50 stands for zero in the data rows.
Some points, each followed by its number:
56 63 70 60 58 65 65 64 79 62 62 62 60 58 60 77 58 62 59 62 59 63 62 62 0
71 62 61 68 65 63 62 61 64 60 72 61 60 81 62 63 61 65 58 61 61 63 64 64 1
52 57 67 53 53 57 64 65 63 58 69 62 57 66 71 55 58 73 55 56 56 66 56 68 2
63 63 59 66 68 64 62 61 70 64 61 65 64 63 62 59 62 60 61 66 61 66 66 63 3
76 62 62 70 64 60 63 60 65 59 75 61 59 87 61 61 62 66 54 60 61 63 64 65 4
63 64 63 56 62 67 62 63 59 61 63 61 61 63 65 64 61 57 68 65 59 76 58 64 5
72 62 60 62 64 59 64 63 58 60 62 61 63 68 64 61 63 69 65 64 64 63 67 62 6
54 63 56 65 65 57 68 60 56 62 60 60 56 74 63 61 98 72 59 63 69 62 67 62 7
58 70 85 54 54 71 60 73 63 57 60 67 56 59 60 56 63 63 74 56 60 57 56 65 8
60 63 64 62 62 63 69 63 66 61 62 61 62 66 63 59 63 67 67 64 65 61 59 64 9
62 64 64 65 60 64 62 62 63 61 63 61 59 58 66 60 70 67 66 63 62 64 64 62 10
71 64 60 72 62 64 62 61 59 60 60 62 66 65 60 82 63 61 55 60 63 57 63 71 11
59 64 65 64 60 64 64 63 59 70 66 61 59 62 58 57 56 61 58 58 61 60 62 66 12
53 58 53 55 82 79 55 56 56 71 62 71 87 88 68 72 87 53 99 71 74 62 71 56 13
58 63 67 57 65 61 60 64 69 75 61 61 63 62 62 61 62 62 76 64 62 66 62 59 14
69 59 62 75 86 58 56 61 92 67 59 59 60 72 63 62 84 60 98 61 61 63 61 58 15
74 70 66 55 57 76 64 65 67 60 64 64 56 99 57 64 59 72 99 57 59 57 63 61 16
61 60 59 61 64 60 64 61 66 66 62 61 63 65 62 65 66 68 69 63 66 62 65 62 17
67 65 61 66 67 63 63 64 69 79 65 64 65 58 64 59 60 67 58 65 64 61 63 62 18
64 61 58 67 65 66 67 60 62 61 60 63 58 72 63 63 78 72 65 58 62 66 71 63 19
64 63 60 67 77 61 62 60 65 74 63 65 63 67 64 60 64 62 61 71 66 63 60 65 20
67 63 64 67 60 63 65 61 59 62 68 61 60 70 60 63 58 71 57 62 62 63 62 65 21
66 63 61 75 58 63 64 62 59 67 61 62 64 61 63 96 58 64 57 61 62 58 63 70 22
63 65 61 71 61 61 69 62 63 64 67 62 61 77 68 55 57 62 60 60 61 70 65 62 23
66 68 72 64 60 64 60 66 59 68 60 63 64 62 60 60 60 59 60 62 67 61 63 60 24
62 62 59 69 71 63 63 60 67 66 62 65 59 64 65 63 69 70 63 68 68 75 66 63 25
62 64 64 66 64 60 64 63 59 63 63 63 60 58 64 61 68 71 58 61 63 63 63 62 26
58 60 67 59 62 63 65 68 59 62 60 61 65 62 61 59 59 62 69 63 61 60 62 60 27
67 61 59 65 58 59 69 61 69 62 60 63 61 77 61 64 66 80 99 55 61 67 68 60 28
60 60 60 59 60 60 63 66 66 62 62 61 63 58 64 65 61 64 66 66 61 63 62 61 29
68 62 60 67 59 63 60 61 65 62 60 66 61 69 69 58 57 66 61 61 63 66 59 62 30
67 62 57 65 66 62 64 61 63 71 60 64 69 79 61 59 99 66 66 58 61 60 63 57 31
68 62 61 68 72 63 62 63 68 61 60 63 61 57 61 62 66 68 60 63 63 59 65 63 32
84 60 65 77 64 68 57 61 60 55 63 63 67 57 63 60 55 57 55 66 57 72 62 66 33
60 61 61 62 65 64 63 63 60 63 73 62 63 56 60 69 67 60 65 63 62 68 60 64 34
91 63 60 74 94 63 69 61 60 56 60 61 58 88 64 55 99 64 62 60 60 64 78 60 35
79 66 67 68 60 68 61 64 60 64 68 61 66 58 60 99 59 61 62 61 61 61 61 60 36
69 61 58 65 66 61 64 61 62 68 61 63 68 77 62 59 94 67 65 59 62 61 64 58 37
65 63 64 58 62 62 61 60 63 62 61 61 63 65 66 61 62 61 64 64 65 69 62 65 38
70 64 60 67 69 64 63 64 72 84 66 64 67 58 64 58 60 68 54 65 65 60 63 63 39
57 63 66 59 62 69 62 68 60 60 62 60 63 60 59 58 55 56 56 62 59 72 60 59 40
56 61 55 58 72 75 57 59 60 62 63 67 75 58 65 83 66 54 64 65 63 67 62 60 41
58 60 62 65 60 60 63 65 61 61 72 61 61 59 64 61 60 76 57 60 63 63 62 62 42
62 60 61 67 61 66 66 63 67 67 63 63 63 68 67 71 82 64 71 65 63 69 64 61 43
64 68 56 99 67 61 62 64 90 85 65 73 81 61 58 53 62 53 61 57 61 64 59 64 44
58 66 69 60 60 58 67 65 57 58 63 62 60 57 63 59 61 61 67 60 60 60 63 61 45
65 65 59 71 59 62 70 61 61 60 67 60 59 79 70 56 60 66 58 61 62 70 66 62 46
67 63 56 93 62 59 60 59 59 59 67 64 65 99 80 55 67 61 77 70 65 64 66 61 47
65 58 69 56 60 67 56 66 63 60 63 65 62 57 61 58 56 56 66 59 60 59 56 61 48
57 62 64 65 61 64 60 62 60 63 61 64 67 57 63 97 66 61 68 64 64 63 62 65 49
62 61 62 62 60 63 61 64 70 65 67 61 70 64 63 79 58 58 62 62 61 62 62 63 50
66 59 64 68 63 59 64 61 60 61 60 64 65 68 63 61 67 71 70 64 65 58 66 60 51
65 59 73 64 58 60 64 61 64 63 64 59 66 58 60 65 66 58 64 62 61 69 71 58 52
70 67 70 58 60 65 61 64 62 64 63 62 63 62 60 92 59 59 63 61 60 62 63 65 53
58 63 67 60 59 64 61 63 69 61 62 61 60 57 62 59 61 62 61 63 65 62 61 66 54
81 63 60 67 62 67 62 61 67 65 62 63 65 69 60 76 64 72 66 62 63 64 64 64 55
64 60 60 65 61 59 61 61 60 76 59 66 63 64 72 61 78 65 99 71 66 66 70 60 56
99 62 58 68 65 60 60 60 64 62 60 63 63 78 63 64 57 69 58 60 62 62 58 71 57
65 59 62 83 58 61 59 60 65 66 66 67 59 61 70 77 56 92 80 62 61 56 65 66 58
99 60 65 93 62 63 61 61 57 65 60 59 72 88 60 64 64 60 73 68 65 64 62 62 59
65 64 64 67 67 60 63 67 68 76 63 68 67 66 62 56 58 58 67 62 62 67 65 60 60
New points follow, each followed by the numbers of its three nearest points above by angle, nearest first.
63 60 60 68 62 67 65 63 58 63 62 63 65 69 68 70 81 64 74 66 64 67 64 61 43 19 10
62 62 64 68 61 61 60 63 67 62 65 63 59 60 59 66 66 70 55 59 63 62 64 65 26 32 42
58 63 73 60 64 63 62 65 66 63 61 61 64 57 62 59 60 61 59 67 62 63 59 62 54 27 24
70 61 59 70 74 64 61 62 67 61 60 63 60 57 60 62 68 68 59 63 63 58 67 64 32 3 26
66 60 64 79 58 61 60 60 66 65 66 67 59 60 68 73 60 90 75 61 61 56 64 65 58 51 42
57 69 64 59 60 58 64 69 59 61 65 61 59 58 62 66 58 62 68 60 61 62 61 61 45 29 27
60 63 64 65 60 60 64 64 60 62 64 62 59 58 64 61 64 71 58 62 64 64 63 61 26 42 10
59 65 67 60 59 64 68 63 76 62 62 62 61 63 60 72 61 61 62 63 61 66 64 62 0 54 29
99 61 61 64 61 64 63 61 68 68 61 63 66 67 59 67 64 60 59 63 61 58 59 66 57 55 59
53 64 61 53 66 64 63 64 56 72 58 61 56 57 65 64 57 56 69 61 64 66 64 61 14 5 27
67 63 67 56 59 63 66 63 58 61 65 64 63 58 61 78 61 60 70 59 64 59 64 60 53 50 49
58 63 66 60 68 64 61 60 59 64 61 61 63 57 63 58 61 69 61 64 60 64 60 61 26 10 9
99 61 62 65 63 64 62 62 64 68 61 62 66 64 60 64 63 60 60 65 63 57 59 66 57 55 59
68 68 66 58 60 65 62 63 68 63 64 60 65 63 62 60 62 59 62 62 60 66 63 61 38 54 3
64 58 57 63 76 57 79 67 64 60 57 67 91 58 61 72 54 58 99 65 72 60 64 57 27 29 17
69 61 61 65 77 61 61 61 61 60 61 66 65 72 67 58 69 61 58 69 65 58 60 62 20 3 32
66 60 62 74 86 58 56 61 94 68 60 58 59 72 62 64 84 59 97 60 60 69 61 58 15 14 43
55 62 56 59 72 76 56 58 59 62 62 67 75 58 65 92 64 55 66 65 63 66 60 62 41 49 50
67 60 57 65 61 65 64 60 68 59 61 61 62 75 64 68 62 66 77 63 65 68 64 64 17 38 9
62 64 61 64 62 60 61 60 62 76 61 66 63 62 69 59 74 62 99 70 66 69 68 60 56 14 17
64 66 67 66 61 62 63 65 78 76 62 61 66 64 62 72 59 59 63 64 68 61 63 61 50 18 0
77 65 60 68 59 67 62 61 62 60 60 59 70 66 56 99 64 57 54 56 60 62 63 57 36 53 11
85 63 61 71 87 64 67 62 60 57 61 61 61 81 64 56 99 63 60 60 60 63 73 61 35 37 31
69 65 59 68 78 63 60 60 69 62 61 65 62 61 65 61 60 67 54 69 62 60 63 63 32 3 20
58 63 61 59 61 63 61 61 59 62 60 61 67 61 60 74 62 62 60 64 61 58 64 60 50 29 49
86 62 68 63 62 68 58 61 71 58 59 70 57 73 61 58 61 73 62 55 60 55 61 68 57 55 30
58 63 71 59 64 65 61 66 70 59 61 61 59 58 63 59 56 62 62 64 61 64 59 62 54 29 9
69 62 56 61 64 64 60 63 63 73 61 65 68 66 64 62 64 72 69 63 68 60 63 60 17 6 51
65 60 60 68 61 68 66 64 57 62 62 63 65 70 69 72 86 65 76 67 64 70 64 61 43 19 10
64 62 65 67 60 63 65 61 59 61 68 61 62 70 60 63 58 72 58 63 62 63 61 66 21 1 42
60 64 66 66 60 60 64 64 59 62 64 62 59 58 64 61 64 73 56 60 64 64 63 62 26 42 10
60 64 65 60 61 63 61 64 61 61 66 62 60 57 63 60 58 62 61 61 61 62 62 65 54 45 12
58 63 69 59 59 64 60 66 59 67 63 61 64 60 60 65 61 60 70 63 61 66 61 63 27 14 29
59 71 68 58 61 62 62 68 61 60 61 61 61 58 62 60 59 59 66 64 59 62 62 62 45 27 54
99 61 60 66 64 64 62 61 66 69 61 63 67 66 60 66 64 60 59 65 62 57 59 67 57 55 59
69 59 58 78 94 55 55 60 99 69 59 58 60 76 63 62 92 58 99 61 61 63 62 56 15 43 56
79 59 64 75 63 67 58 61 59 56 63 62 65 57 63 57 55 60 58 66 57 73 62 63 33 30 3
66 60 63 68 65 59 63 60 65 62 60 63 64 68 62 61 68 69 70 63 64 59 66 60 51 17 6
68 62 64 61 62 67 60 65 61 63 64 62 70 60 60 62 57 61 58 61 62 61 59 65 24 38 48
65 62 63 67 59 62 61 61 66 62 62 64 61 66 67 58 60 67 61 65 63 72 59 62 30 38 25
66 63 58 63 67 65 60 66 56 63 62 63 63 59 65 86 74 58 71 63 65 68 61 60 49 34 41
66 63 60 56 58 59 65 64 63 63 74 60 58 59 60 68 63 57 54 62 61 66 62 63 34 50 29
54 72 73 57 58 61 64 74 60 65 63 62 61 56 60 60 61 59 68 61 58 68 60 60 45 27 40
65 64 64 76 61 60 56 59 96 65 58 57 59 59 59 70 63 68 95 60 57 73 60 60 15 28 14
61 63 71 60 62 65 61 65 68 64 61 61 61 63 61 60 61 65 63 63 61 58 64 63 54 9 27
54 68 67 57 64 62 61 67 73 60 61 61 60 57 60 57 60 58 58 66 59 65 61 60 54 3 40
64 60 67 60 63 59 62 63 60 59 63 64 64 56 63 73 57 60 70 68 63 59 61 65 29 27 50
57 64 65 59 61 64 65 67 58 62 61 62 64 62 61 62 59 62 73 62 62 60 62 61 27 45 9
64 61 62 65 62 60 61 61 61 73 60 65 62 62 69 61 73 64 99 68 66 65 69 61 56 14 28
99 62 61 64 62 64 62 62 63 64 60 64 66 71 62 65 64 67 61 63 64 58 64 61 57 55 6
59 61 64 60 59 63 57 67 58 62 66 60 84 57 61 59 57 56 69 65 62 62 57 63 27 48 29
65 65 65 56 58 63 64 65 59 60 63 59 57 64 65 57 59 59 69 65 58 79 57 66 5 38 40
76 61 66 70 64 65 66 60 69 68 61 64 65 70 60 66 67 65 61 63 61 59 65 64 55 32 51
54 64 72 56 58 63 64 69 60 67 70 66 57 64 58 64 60 56 54 59 61 77 61 62 40 12 5
63 59 70 64 60 61 63 61 64 62 63 60 66 61 61 64 67 60 63 63 63 67 70 59 52 10 38
64 61 61 64 65 64 65 63 59 62 70 62 64 59 62 69 71 61 66 63 62 66 64 64 34 10 43
64 62 64 65 60 65 60 60 65 60 63 62 67 57 68 60 69 67 66 65 62 62 64 63 10 29 26
61 63 58 66 60 57 62 60 65 66 64 60 60 58 67 63 58 67 63 62 66 75 66 62 25 38 29
57 64 66 59 60 63 61 61 65 61 61 61 64 58 63 59 61 61 61 65 67 65 63 62 54 38 29
57 63 64 61 59 64 60 64 61 62 61 67 62 60 65 60 59 66 75 66 63 56 63 61 27 29 9
70 64 67 60 60 63 66 63 60 64 65 64 63 60 61 80 62 61 71 59 64 57 64 61 53 50 36
63 62 70 77 64 63 64 63 55 58 59 58 64 75 58 59 58 65 70 59 65 59 62 64 51 21 9
63 59 67 57 61 66 58 64 64 62 63 64 61 60 61 59 57 58 65 60 61 60 57 61 48 54 27
62 61 60 68 72 63 61 60 65 60 64 61 60 58 60 61 67 67 56 59 63 64 64 63 32 26 25
56 64 56 57 60 63 65 60 58 68 62 67 61 59 70 57 66 68 91 61 72 60 59 62 56 17 14
70 62 56 57 64 63 60 64 63 74 61 66 67 67 65 62 65 73 71 61 67 61 62 60 17 6 51
69 64 69 59 60 64 62 64 60 63 63 62 62 61 59 93 58 61 62 60 61 61 62 66 53 36 49
62 60 63 68 62 59 65 64 60 60 66 63 59 60 65 60 60 61 57 61 61 65 64 62 26 21 10
58 63 70 60 60 65 61 65 69 61 61 61 60 57 62 62 57 60 60 64 61 67 60 61 54 40 29
55 60 63 59 60 65 64 72 59 64 60 60 66 60 60 59 59 60 65 63 62 63 62 60 27 29 40
99 62 59 67 63 63 62 61 64 67 62 63 65 63 64 65 63 61 58 64 62 60 60 65 57 55 33
59 63 70 62 65 64 61 62 67 62 61 64 64 58 61 56 59 60 58 65 63 65 60 61 54 3 24
61 62 69 61 64 64 61 61 65 63 61 63 64 57 61 58 58 59 59 64 63 65 60 63 54 38 3
57 62 67 62 58 63 59 66 62 60 61 67 63 61 63 62 57 65 68 67 59 55 64 60 27 29 45
99 61 65 97 61 62 63 61 57 68 60 58 73 97 59 67 68 61 78 69 67 60 63 62 59 47 57
